In the rows, zero is written as 128.
name the system of each run:
run 1, ref (11 x 22):
[[133  83 171 189 149 151 125 128 151 176 101 165  99  86 136 122 177 109
  129 156 117 141]
 [110 138 128  46 113 129 168 100 150 114  98 134  97  86 160 117 133  73
  149 117 143 141]
 [135 145 114  85  86  78 105 116 121  86 174  92 165 173 101 152  85 138
  133  98 118 148]
 [145  71 115 205 140 104  83 154 123 149 118 107 152 154 121 153 136 181
  118 152 118 130]
 [128 111 131 137 167 173 142 125 146 142  89 144 130  55 152  92 166 113
  134 187 156 107]
 [126 164 179  57 122 115 157  87 141  97 173 140 106 102 112  95 117 106
  144 116 135 129]
 [143 105 130 125 109  71 124 112 110 104 121 119 105 204 110 162 100 174
  121  81 110 152]
 [121  90  58 179 118 154 109 121 109 140  68 105 161 130 120 135 152 154
   95 161 136 122]
 [ 86 131 141 127 135 166 123 127 114 143 175 122 130  47 133  89 142 100
  118 184 150  93]
 [126 138 214  95 149 115 136 142 111  81 153 151  75 130 142 137  96 129
  150  93 126 134]
 [141 145 105 130 112 135 120 122 138  87  59 115 123 192  99 145 145 163
  133  74 107 165]]
run 2, bop (11 x 22):
[[153 165 130 144 137 162 163 120 108 144 105 140 176 157 136  96  89 196
  124 119 183 132]
 [168 140  80 171  84 104 114  86 121 153 105 133 157 139 158 141  97 128
  115 120  64 124]
 [ 94 113 128 109  95 107 147 136 136 162 154 132 125  93 148 167 158  37
  120 138  88 131]
 [ 99 127 180  89 157 132 172 193 137 137 148 126 158 126 148 139 129 126
  152 135 195 145]
 [193 143 124 140 150 110 101 144 157 113 109 126 187 162 140 115  86 188
  164 118 150 143]
 [172 135  89 150 113  90  77  87 174 136 158 123 141 119 105 126 136  95
  135 136  55 114]
 [102 116 162 107 148 114 164 119 142 144 190 137 105  95 105 126 169  70
  112 164 123  94]
 [138 118 186 111 165 131 200 126 113 114 114 148 151 152 118 116 129 173
  120 146 193 131]
 [175 124 112 143  89  99 115  78 112 104  97 126 175 166 118 128 100 190
  118 128 111 160]
 [116  93 101 127  83  81  89 104 104 119 166 111 121 112 126 168 127  82
  107 143  58 121]
 [ 77  81 170 107 163 126 148 180 121 110 149 112 105 115 123 171 159  86
  125 145 158 117]]
run 3, bop (11 x 22):
[[108 140 161 135 112 129 211  87  77 112 116 126 126 169 102 133 140 172
   83 126 122 109]
 [123  98 109 120  84  95 141 126  56 116  94 158 117 176 138 154 118 156
   92 131 105 166]
 [ 93  56 117 127  85 117  71 144  95 128 114 100 118 113 145 177 112 105
  126 125 134 171]
 [ 77 114 139 121 142 143  89 182 140  90 129  53 115 100 148 160 120 123
  163 114 145 116]
 [134 180 120 131 185 157  89 189 157  75 115 124 111 151 106 111 144 141
  160 105 121 110]
 [152 156 117 163 151 155  79 118 160 151 138 165  72 141  84  67 150 144
  132 104 111 135]
 [121 126 120 132 130 149 148  55 125 169 125 145  56  87 132  68 125 133
  108 127 139  99]
 [110 141 103 108 115 177 197  75  81 127  83 137 136 113 142 125 114 112
   86 134 164 101]
 [101 154 108 154  78 157 162 145  66 145 102 124 184 163 141 161 115 141
   89 114 125 144]
 [114 118 126 154  89  98 111 184 102 163 120 131 129 139 190 170 107 126
  139 109  81 160]
 [123 111 131  94 132 119  98 175 180 142 117 117 114  99 171 157 123  72
  179 105 135 163]]
run 4, lav (11 x 22):
[[127 135 166 173 103 182  96  83  83 130 121 122 118  74 159 107  63 148
  128 113 140 124]
 [119 125 171 182 187 153 175 157 122 154 136 145 111 116 144 145 138 107
  112 137 128  64]
 [109 161 104  82 116 128 175 183 123 125 105 165 160 149 143 159 167  66
  120 135 110 146]
 [121 101 138  88  66 119  74 107  99 132 149 148 128  96 138 129  94  94
  134 127 137 200]
 [159  90 138 144 160 120 107  95 135 152 154 116 107  99 165 134  49 118
  136 117 170  88]
 [152 173 123 144 164 143 170 135 163 111 128 105 201 117 138 157 130  90
  129 139 112  63]
 [130 162 139 111 107 124 117 148 134 122 171 172 175 120  86  98 183 101
  126 175  90 161]
 [173  90  98  99 143 109  77 118 119 133 111 195  90 126 132  89 109 133
  131 149 153 166]
 [159  88 111 134 138 144 135  52 145 101  59 105 123 102 136 151 106 112
  119 123 149 101]
 [107 132 165 125 125 122 190  88 134 119 171  95 170 120  80 135 166 120
   95 161 131  92]
 [126 138 134  74 151  90 139 188 108  96 160 153 155 157 114 100 142 171
  134 174 153 146]]
run 5, lav (11 x 22):
[[127 153 132 165 156 169 109 120 168 173 135 113  80 140 102  83 120 163
  143  74 166 126]
 [138 196 148 146 137 152 193 122 126 118  74 148 106 153 150 107 132 161
  131  87  97 109]
 [ 88 131 148 160  79 144 147 139  50 126 106 152 119 129 135 138 157 144
   88 146  78 147]
 [ 74  71 118 130 129 146 120 168  86 171 123 138  79 136 141 150 125 114
  106 118 179 150]
 [102 130 144  93 122 143 153 140 152 137 107  88 115 123 169 171  88  87
  156  61 167 140]
 [119 176 176 133  90 107 139 125 126 133 192 102 150 105 161 147  87 107
  145 103  75 116]
 [147 155 106 166 148 120  85 189 100 156 187 164 153 139 153 129  92 122
  126 141 105 101]
 [158 137  90 158 150 180  83 162 164 158  83 163 148 117 137 131 139  78
  142 115 137 146]
 [143 144 140 120 103 159 152  56 161 167 111 162 113  86 118 102 145  70
  123 112 124 147]
 [149 143 143 102 126 132 179  77  66 116 141 185 138 115 146 113  82 126
   90 151 148 104]
 [132  85 167 132 153 140 137 157  84  84 105 144 180 102 151 166 121 117
  116 187 157 120]]
run 6, nar (11 x 22):
[[125 149 142 104 171 142  94 144 152 101 164 100  89 120 141 145  71  88
  158  74 149  92]
 [150 107  62 136 173 115  95 164 152 151 156 144 144 184  80 130 143 126
  108 142 166 116]
 [150 125 112 141  98  89 175  97 123 135 107 133 191 146 114 112 172 176
  105 186  93 133]
 [128 160 158 123 105 151 156  73 125  90  74 120 107  67 167 120 122 112
  141 117  85 113]
 [115 125 136 124 160 172  84 128 158 150 138 129  49 100 126 106 106  97
  153  78 167 128]
 [122  94  95 129 149  88 114 171 125 186 180 138 129 158 124 106 126 167
  121 158 170 133]
 [115 108 107 116  86 100 148 136  81 105 106 117 197 114 151 145 150 143
  107 194 103 137]
 [117 138 189 119 101 163 111  83 129  54 108 102 129  82 110 144 131  98
  138 114 104 141]
 [156 135 168 139 189 130  98 145 170 114 158 127  74 152 116 127  94 132
  162  71 149 110]
 [141 111  43 140 161  96 126 177 140 167 115 134 130 192 126 128 140 162
  118 137 145 119]
 [106 129  94 112  71 122 171  86  94 121  85 130 158 133 106 112 176 155
   91 169 109 153]]
run 7, zan (11 x 22):
[[122  86  54 140 120 149 126 114 130 156  79 146 136 114 116 147 177  70
   92 161 124 129]
 [110  96 194 111 155 130 180  93 168 109 116  99 101  87 116 141 161 102
  138 134 145 104]
 [158 155 163 115 131  61 188 127 107 106 151 133 153 156 163 141  89 170
  136 132  96 100]
 [128 142  67  89  73 103 103 154 109 115 111 139 165 170 131 156 125 104
  126 114  97 182]
 [ 86  75 110 110 132 120  66 146 167 131 161  83 102  92  99 135 161  90
  141 144 143 139]
 [148 118 140 135 203 125 140 149 140  95 128 109 144 116 137 108 122 171
  134 169 169  67]
 [193 180 122 104 130 137 136  92 131  86  89 168 160 170 110 110  95 147
  136  94 135 150]
 [135 113  89 142  87  96  82  82 146 160 158 136  85 156  85 125 136 115
  112 101  80 148]
 [ 77  84  94 162 142 132 148 132 106 137 115  92 108 125 108 137 185 149
   85 175 127  88]
 [106 142 196  96 125 162 173 105 102  62 100 109 152 104 117 124 134 152
  128 140 165 138]
 [159 147 184 136  90  90  87 116 113 106 170 130 141 133 141 131  69 162
  153 103  86 158]]
run 8, Fud (11 x 22):
[[143 198 124 113 110 156 162  79 106 106 155 136 178 130 116 139  87  86
  104 107 116  94]
 [113 126 109 156  81  91 141 136  96 154 165 117 190 139 134 168 140 107
   96 160  69 119]
 [ 82  74 164 158  95 126 116 161 141 163 103 103 119  95 150 160 171 113
  145 133 111 175]
 [113 135 201  92 130 147 102 139 152  96 128 129  78 101 129 130 119  99
  174  79 141 168]
 [172 167 116  95 156  99  83 142 147  82 187 139 139 151 115 132  79 102
  152 104 115 107]
 [165 116  55 162 146  97  84 134 167 163 157 112 171 127 124 115 134 133
  126 170 111  95]
 [130  90 133 160 136 151 134  89 161 179 102 138 115  63 128  81 178 132
  126 181 139 127]
 [154 123 191 103 130 145 175  65 119  88  90 175 118 103 119 122 133 105
  117 130 133 141]
 [157 141 127 103 106  83 165  88 122  77 122 103 169 174 121 184  99 120
  116 103  95 115]
 [ 81 103  87 127  92  78 130 135 131 140 153  42 134 126 144 152 139 151
  124 144  99 107]
 [ 70  77 154 111 128 128  97 165 112 117 138 110  80  81 129 101 166 150
  140 173 151 153]]
run 9, nar (11 x 22):
[[143 129 102 152 128  74 165 141 118 198 178 165 133 167 143 142 126 115
  101 140  91  99]
 [121 140 108 110  93 137 177 121 142 156  97 138 188  99 153 155 159  56
  119 150 113 141]
 [129 187 163 108  99 164 119  83 151 132 169 121 162  85 116  98 100  95
  146 101 139 141]
 [170 135 110 146 158 102  81 131 136 150 200 138 126 120 147 131  62  98
  135 121 120  82]
 [135  86  60 137 134  94 119 134 178 167 139 108 170 125 114 151 170  86
  119 172 116 111]
 [139 160 137  83 107 104 167  84 168 110 134 116 177  99 105  82 174 135
  139 176 114 135]
 [179 151 131 115 150 137  99  80 136  92 111 151 112  74 162  86  72 122
  152 133 124 101]
 [130  75  80 163 151 133  61 109 172 171 127  91  83  99 123 113 124 130
  136 126 156 110]
 [ 97 100 109 102 132  71 151 141 144 144 162 101 115 118 120  85 181 175
  127 194 135 121]
 [139 115 138  81 125 124 125 130  95  60  85 157 141  83 162 106 135 136
  136 190 128 141]
 [134  95 166 148 126 163  59  96 137  88  94  96 112  90 121 127 102 152
  154 109 157 163]]
run 10, Fud (11 x 22):
[[146 146 135 130 199 176 144 174 137 129 130 170 168 120 120 118 137 100
  124 158 183  99]
 [165 197 113 138 114 148 162 115 158 142  96 169 174 163  98  96 166 139
  126 119  99 151]
 [136 128 111 160  80 109 147  75 105 180 113 151  92 133 160 135 104 118
  106  98  73 129]
 [ 89  82 124 122 103 157 124 111  92 130 121  98 134  94 150 192  95  60
  105 116 157 124]
 [ 88 154 189 114 107 146 130 158 131 101 178  81 192 112 100 147 134 123
  145 128 150 151]
 [137 164 163 134 133  83 116 195 142 122 161 150 125 139 150 119 147 146
  166 136  62 138]
 [152  97  80 147 151 118  54 149 166 134  92 147  72 135 130 136 139  99
  142 107  97 142]
 [147 107 122 132 148 157  94  68 175 159 152 113 108 105  95 104  98 106
  133 104 189 121]
 [159 160 141 100 141 124 170  95 124 126 166 155 188  88 145 101 100 112
  123 178 148  91]
 [154 134 116 154 103 116 141 111 115  95  79 141 193 124 129 141 163 134
  109 180  66 127]
 [103  80 164 173  95 111 148  89 143 147  95  94  80 135 110 160 167 140
  119 101  86 139]]
run 11, Vena (11 x 22):
[[157 113  95 156 154  98 129 135 104  91 126 163 147 164  95 148 163 130
   89 177  80  89]
 [141  63 147  95 112  97 110 128 115 101 110 159 158 116 107 139 164 124
  126 188 141 191]
 [150 120 172  86  99 102 104  85 128  80 109 120 109 107 156 131  72 138
  165  96 125 169]
 [162 145 114 160 165 149  84 113 128  66 104 110  96 148 116 146  89 135
  130  86 108  80]
 [130 100 130 176 165 163 101 122 132 102 111 140 126 128  57 107 192 148
  103 170 131 118]
 [108  95 179 108 103 138 160  98 106 122  82 159  96 102 124  91 166 163
  123 157 151 182]
 [113 132 130 118  85 162 121  97  77 113  74 128  85 130 165 149  68 131
  127  64 136 159]
 [118 126 129 207 119 162  80 118 111 133 143  81 124 153  96 162 101 141
  106  83 115 108]
 [ 93  99 180 182 151 126 158 164 136 140 132  95 124 140  97 134 197 176
  121 152 123 120]
 [ 60 134 151  88 108 144 148 183 109 122  95 126  95 109 157 113 167 140
  145 129 138 174]
 [ 91 147 114 118 100 159  76 137 111 158 156 122  68 114 149 117  77 103
  141  66 142 149]]
run 12, ref (11 x 22):
[[101  91 140 100 107 128 152 119  80 144 120 138 121 151 121 110 110 181
  108 126 207 175]
 [117 142 135 168  87 170 107  81  81 116 100  94 133  90 161 110  71 176
  123 113 127 123]
 [102 143 116 156 153 141 110 125 116  90 141  98  78 100 120 128 146 118
  112 136  73  53]
 [ 94 129 137  93 170 144 144 185 104  87 134 159 102 165  83 136 173 111
  107 139 153 127]
 [102 155 145 120  93 173 120 145 109 150 116 142 135 151 108  98 124 167
  135  88 175 202]
 [118 161  91 163 112 153  98 117 126 171 123  96  86 110 176  98  74 160
  145  81 120 109]
 [138 165  92 143 188 145 136 147 126 102 144 117 123 142 136 151 107  95
  111 119 116  35]
 [117 162 169 137 151 145 180 175 128 127 153 160 164 175  78 145 176 109
  106 129 130 127]
 [121 148 140 129  86 131 150 147 116 192 108 179 110 145 153 102 138 143
  132 108 119 191]
 [148 150  63 125 100 144  89 100 122 153 109 134 115 108 178 134  63  79
  136  89 111 120]
 [127 133 119 151 150 122 118 146 158 124 177  81 165 138 114 194 118  62
  124 110 114  75]]
run 13, zan (11 x 22):
[[117 151 160 145 100 122 182 100 142 190 188 115 179 139  97 114 140 143
  114 131 144 128]
 [131 140 134 139  86 122 136 131 104 140 109 167 156  82 161  95 165 133
  125 186  68 150]
 [103 106 158 127 128 147 103 155 111  92  76 129  64  97 173 164 119  93
  149  94 104 143]
 [102 133 149 127 159 125 142 174 132 146 177  87 121 161 146 167  76 123
  140  72 173  99]
 [146 169  91 110 128 130 141 153 134 169 165 153 215 143 122 100 119 124
  127 154 164 140]
 [161 115 112 118 122 141  88 100 163 142  96 181 118  72 132  86 158  85
  144 162 114 161]
 [140  96 135 154 174 116 141 108 150 127  90 122  45 118 158 151 121 115
  131 104 109  72]
 [118 159 115 110 138 117 217 126 112 130 133 115 150 191 124 167 108 124
   99  92 145  92]
 [123 129 125  81  65  92 143 101 120 145 172 144 186 131 103 121 145 105
  115 158 123 180]
 [130  67 125 140 115  87  87 137 141 124 108 114 125  71 160 133 159 124
  148 186  86 141]
 [121 135 133 121 180 139 126 171 147  65  82  85 110 133 154 166 120 127
  154 104 131  91]]
run 14, Vena (11 x 22):
[[120 122 189 101 102 119 109 154  71 109 155 164 152 120 137 111 104 158
  132 152 157 189]
 [164 128 139 150 121 108  94 134 160 149  96 131  92 145 177 139  82 141
  172  62  98 157]
 [109 124  80 151 140 136 105 108 166 109 120  69 101 130  93 156 161  93
  121 110  89  77]
 [ 93 110 159 113 164 147 144 141 100  99 170 129 126 116  78 102 163 146
   99 181 178 109]
 [142 140 160 108 128 152 142 149 118 149  85 177 131 125 165  85 106 166
  152 121 179 182]
 [133 160  84 152  78 147 110  82 143 164  93 116 105 115 158 127 104 108
  135  75  81 131]
 [101 105 117 169 134 123 146 104 104 132 170  99 115 145  91 174 139 104
   74 132 109  64]
 [111 105 168 120 150 124 162 191 112 122 136 133 183 155 108 147 153 157
  123 160 184 153]
 [125 166 141 101  82 117 108 155 142 135 114 125 139 105 175  92 120 157
  180 115 107 191]
 [125 138  93 141 133 116  93 116 138 142 149 116  53 112 157 133  99  88
  132  92  73  80]
 [125  92 111 139 188 146 130 139 152 134 152 120 134 150  69 161 152  82
   99 134 178  89]]

runs to name:
run 15 (2 x 22):
[[ 88 109 120 115 134 186 119 127  90 155 120 156  79 103 123  86 125 128
  109 134 204 147]
 [124 122 193  95 157 144 176 121 128  89  85 128  88 116 163 162 101 104
  145  88 158 123]]
 : lav
run 16 (2 x 22):
[[104 173 105 138  93 120 173 150  99 167 151 106 189 119 175 108 113 160
  122 157 113 108]
 [120 145 129 104 101 172  90 148  99  96 108 169 152  79 145 136 131  58
  132 143 111 167]]
 : zan
run 17 (2 x 22):
[[123 118 167 143 180 111 147 189 113 157 160 175  92 146 140  97 136 173
  129 147 148 117]
 [122 126  83 105 112 145 127 149 176 176  66 138 124 117 157 124 152  97
  156 104 151 178]]
 : Vena
run 18 (2 x 22):
[[139 179 124  94 113 150 116 172  93  82  90 168 142 167 148 139  98 122
  143  87 123 175]
 [108  97 109 122 111 119  59 133 151 175 178 114  87 129 113 130 103 106
  143  88 157 161]]
 : zan
run 19 (2 x 22):
[[ 88  84 164  90 130  73 168 148 116  97 139  88 104 153 120 140 150 180
  129 141 148 141]
 [123 145 104  88  92 103 107 132 103  84 134  78 184 125 148 113  91 187
  145 143 143 143]]
 : zan
run 20 (2 x 22):
[[182 183 169 102 146 112 146 112 144 121 149 192 123 135 122  69 111 152
  149 123 119 139]
 [182 109 108 122 122 108 138  46 138 162 144 166 134 147 102 128  91 102
  101 114 150 126]]
 : bop
run 21 (2 x 22):
[[105 145  79 151 136 164  63 171 118 100 150 109 167 147  67 132 157 124
  110 142 131 120]
 [130 112 174 136 166 165  98 130 142 106 130 151 106 111  73  78 166 162
  137 149 176 155]]
 : zan
run 22 (2 x 22):
[[109  63 142 170  98  75 135 104 113 139 142  96 116 153  99 166 165 157
   95 149  87 128]
 [102  72 108 110 122 139 129 143  78 113  75 144 126  86 160 129 150 127
  110 193 148 140]]
 : ref
run 23 (2 x 22):
[[116 192 131 133 141 162 133 180 176 133 154 121 183 129  99 121 179  92
  148 128 112 127]
 [147 149 137 112 145  86 141 175 160 190 167 179 100 153 149  95 127 136
  156 111 129 154]]
 : ref
run 24 (2 x 22):
[[108  68 177 158 128 127 120 131  61  97 109 140  73 147 127 166 118 154
  103 113 126 142]
 [ 85 133 147 149  99 141 146 144 126 153 127  55 160 156 132 149 106 183
  138  84 166 147]]
 : zan
run 25 (2 x 22):
[[ 74 122 125 141 109 164 135  96  80  98 107 110  77 130  76 106 172 161
   85 134 122 121]
 [ 94 109 200 151  99 144 138  94  62  95 142 103 125 117 113 128 106 184
  102 134 144 134]]
 : zan
run 26 (2 x 22):
[[211 132 111 139 150 118  93  93 177 124 115 143 169 168 101 130  88 136
  145  95 146 143]
 [125 124  78 139 105  85 127  80 167 165 180  91 134 118  96 116 158 117
  111 155  81  94]]
 : bop
run 27 (2 x 22):
[[125 121 187 199 110 144 126 142  99 113 112 106 179 146 116 155 132 187
  118 130 115 147]
 [ 91 124 178 155 100 112 127 173 116 113 104 117  93 124 146 141 171 156
  144 122  62 157]]
 : Vena
run 28 (2 x 22):
[[ 68 124 111  87 136 134 112 162 148 128 167  74 110  77 146 141 131  74
  149 133 146 102]
 [133 136 146 101 127 131  65 153 127  90 174 156 157 110  78  86 154 134
  141 173 138 168]]
 : Fud
run 29 (2 x 22):
[[153 132 176 158 130 105 173 141  98 117  81 137 135 169 169 152  98 192
  132 104 112 137]
 [ 91 183  92 106  59 134 115 139 124 146 136  96 137 152 130 137 115 115
  138  66 106 172]]
 : zan
